The rows of T fall into several groups, and each row is roughly a mix of its group's hidden directions.
T:
[[-47  -1  15 -13  10  29 -11 -30 -18  30]
 [-23 -10  18  22  41 -21  28 -26 -20  20]
 [-20 -17 -15  16  46 -10  12  46 -10  -6]
 [-31 -21   2  22  28 -20  25 -20  38  13]
 [-42  -6  31 -10 -15 -36  13 -25 -24   5]
 [-28  -7 -15 -33  16   1  36  45   4   0]
 [-14 -49 -10   3 -45 -14 -12  12 -20 -12]
 [ -4 -14  31  18 -24 -20  26 -20 -13 -45]
 [ -4  41 -13 -10  14  45 -32 -11 -20  -7]
 [-30  10  15  12  56 -25   2  11  20  13]
 [ 21   6 -43 -27  16   2 -32  20 -29 -13]
 [-31  -4 -26   3  35  12   6 -44   1 -27]
 [ 36 -16  18   4  40 -38  12   7  22  -8]
 [ -3  26  10 -10 -32  16  33  23 -31  32]
 [-28  -4  -1 -11 -11  -9  53  32  16  24]
 [ 11 -18 -23  -5 -39  24 -44 -23 -11  -3]
 [ -8  29 -24 -36 -22   9  18 -23 -36 -16]
 [ -2 -12   6 -11  29 -13  37 -26  31  38]
 [ -1 -23  -3 -13 -29 -21  28  40  36   5]
 [  1 -14  -2  20 -64 -13  -1  14  17 -21]
 [-26  29   9  21  23  30   2 -27   0  39]
 [ -3   5  13  -8   3 -57  34 -19 -19 -19]
 [ 13 -12 -10  26  39   1  18  50   4 -19]
 [-29   9 -10  11   6  45  18 -35   6  31]
 [  2  -9  12 -23  47   8   0  45 -24  -9]
 [  7   9  14 -10 -25  20  27  19 -42  38]
 [ 17 -38 -51  27  -3 -11 -12 -12   1 -16]
 [  7 -13   3  29  16 -28 -21 -49   6 -29]
 [ 25 -22 -14 -39   3  30 -44  -1   0  -6]
 [ 40  -1 -23  -1  28 -11 -19  45  17   3]
 [ 33  11  -2  45 -36   1  30   0   2 -16]
 [ -3  36 -10  34  41  12  31  13  -9  12]
 [ -3 -53   2  24  15  -4  -3  25 -18 -34]
 [-15  35  23  14  28  15 -12  12   8  47]
 [-15  -5   4 -30 -42  22  16   2 -25  37]
 [  1  26 -20  48  27  36   1  12   1  11]
 [-34 -17 -23 -10  24 -27 -46  -7  12  -5]
 [  2  -4  21  21   6 -48  22 -22 -37 -10]
 [-30  -5   5  31 -10  17  30 -48   7  15]
 [ 34   0  -3   3 -51 -19 -22  -3  13 -31]
 [-10 -29  46  40  20 -10  -8 -15   0 -17]
 [ 19  -3  -1  19 -32  35  36  33 -11  15]
 [-13  29  24 -44 -14   9  31  30  -7   6]
 [ 25 -18  29  19 -13 -57  -2  12   6  -2]
 [ 28  21   7  25  47  -1   6  10  31 -23]
 [  8   4   5 -21 -31  43 -29 -33 -13  18]
 [-22  19 -19 -33 -34   8  15 -39  -8  19]
 [ 34  -8 -34 -39  -1  -9   5  -9 -39 -14]
 [ 11  16 -35  43  22  -9  26  31  11  -5]
 [-31  12 -16 -13  -2  16  16  30  51  16]
 [ 10  21 -23  34  42  31  -6  -2 -25 -12]
 [  3  42   6 -39  34   8 -10 -16 -28   6]
 [  7 -15 -22 -22   9   6   1 -16 -48 -43]
 [  0   4  -2  27   4   0 -35 -29  54  -5]
 [ 21  56  19 -18 -18  -1   4  31  14   5]
 [ 36  13 -25  38  33   7  -7   8  12 -28]
 [-10 -35  38 -13  37 -20  28  -5  12  12]
 [ -5 -10 -21  32   0   1 -51 -31  -8 -23]
 [ -9  30  32  -6 -38  -3  36  -3  26  14]
 [ -8   5 -20  -6   3  17 -29  11  62 -10]
 [  9  -7   0  16 -13  22  42  23 -49   5]
 [ 27 -41  -8 -25   6  -2 -26  37  15 -18]
 [ -5 -28  28  28 -36 -16 -16  19  35   2]
 [-35   1  47  19 -36   9  10 -15  12   8]
 [ -5   3  12   2 -36 -12  30  34  30  33]
 [-15 -41   3  -2   4  -9  59  -8  -4 -14]
 [ 20 -24 -37  15 -40  -7  10   8 -33 -15]
 [-18 -44   7   8 -45 -18   4  -5  30  10]
 [ -5   7  34   8 -51  -6  18  29  23  -8]
 [-26   1  24  -4  50   0 -33   1  31  -1]
 [ -8  12 -18 -42   9   6 -36 -14   1  43]
 [-27   2 -16 -24  11  45  30  16 -10  28]
 [  2  16 -14  31  48   3 -25   7  34 -12]
 [ 35 -11  11  24  23 -30 -43   0   8 -20]
 [-17   9 -18 -48  -6  -1  13 -43 -22  12]
 [-24 -10   4  46  32  17 -35  11  11 -11]
 [-11  20  -5 -52 -32   3 -29  13  -6  18]
 [-24 -34 -15  43  -5  24 -36  -8  -5   3]
 [-49   5  -4 -26   2   1 -33 -19  11  33]
 [ 27  -3  28  47  -9  24   8  -7 -19 -28]
 [-19  27  39  38 -10  28  10   4 -16 -22]
 [  0  -7  23 -18  -6 -30  55  16 -23  -3]
 [ 13  25  12  22  32  18 -34 -23  34 -12]
 [ 44  -2 -39  30  -9   5  -5  18  21 -23]
 [ 15  21  23 -35 -24 -11  22 -42 -18   5]
 [-11 -12   7 -26  20   2  25  54  -8  27]
 [ 24 -19   5  -4 -12 -17 -30  36  46  -4]
 [ -9  37 -26 -16   5  32 -19 -18 -22 -33]
 [-10  -3 -32 -42  11 -35   1 -16 -35   1]
 [-34  -3  14  -8  -4  30 -49  16 -27   6]
 [ 27 -18   3  42   3 -14 -27  28  35   0]
 [ 38  20   6   7 -17   8 -54 -10 -10 -17]
 [ 10  22  -3   0 -17  -4 -39  22  51 -12]
 [-29 -16 -32 -13  37  25  10 -28  -2 -24]
 [ 33   3  21   8  -1  38   6 -19 -45 -16]
 [ 20   8 -30   2  -2  59 -19   8  -9  20]
 [ 17 -25  35   2  35 -31  29  12  22  -3]
 [ -8   6  43 -22  -1  -1  38  41  12   5]
 [ 32  -6  -9 -37 -12  46 -16  16  15  16]
 [-25  16   7  17   3  32  25 -23  -2  48]
 [-18  23 -20  25  41 -30 -13  -5  32  -6]
 [-38  11   2   7  -8  41  25  -2  11  40]
 [ -3  -3  19  41 -15  15 -43  36   6  -9]
 [-32  21  11 -30   6   9   5 -30 -33  34]
 [ 26 -24 -13  -7 -33 -13 -23  12  40 -29]
 [  2  26  18  18 -48   0  35 -12  17  20]]

One row of each group comes first, with its name. Which group is each row after those in?
[ -3  20 -11 -14  19  34  12  53   0  22]
(17)
[-31   6 -32 -17  17  30  23 -28 -23 -22]
(123)
[ -6   3 -49  45 -23  -9 -13   5  21   1]
(29)

[  0  19   5  11  24  -4 -45 -39  29 -15]
(29)
[-11 -43 -21  -6   0 -22  17  -1  43 -26]
(123)
[-21   1  12   8 -55   2 -15 -19 -23 -30]
(17)
[ 12 -12   2  10   8  36 -37  24  45  -2]
(29)
[ 43  11   1  30  30   5  26  13 -10 -32]
(29)
[  5 -12  41  -2 -47  19  11 -20 -29   0]
(29)
[ 22 -30 -39   4 -26  -8 -30  -9 -19 -29]
(29)
[-35  21 -27 -15  -1   6  11  17  49 -15]
(123)
[-18   0 -12  25   0  -1  -8 -38  55  -7]
(123)
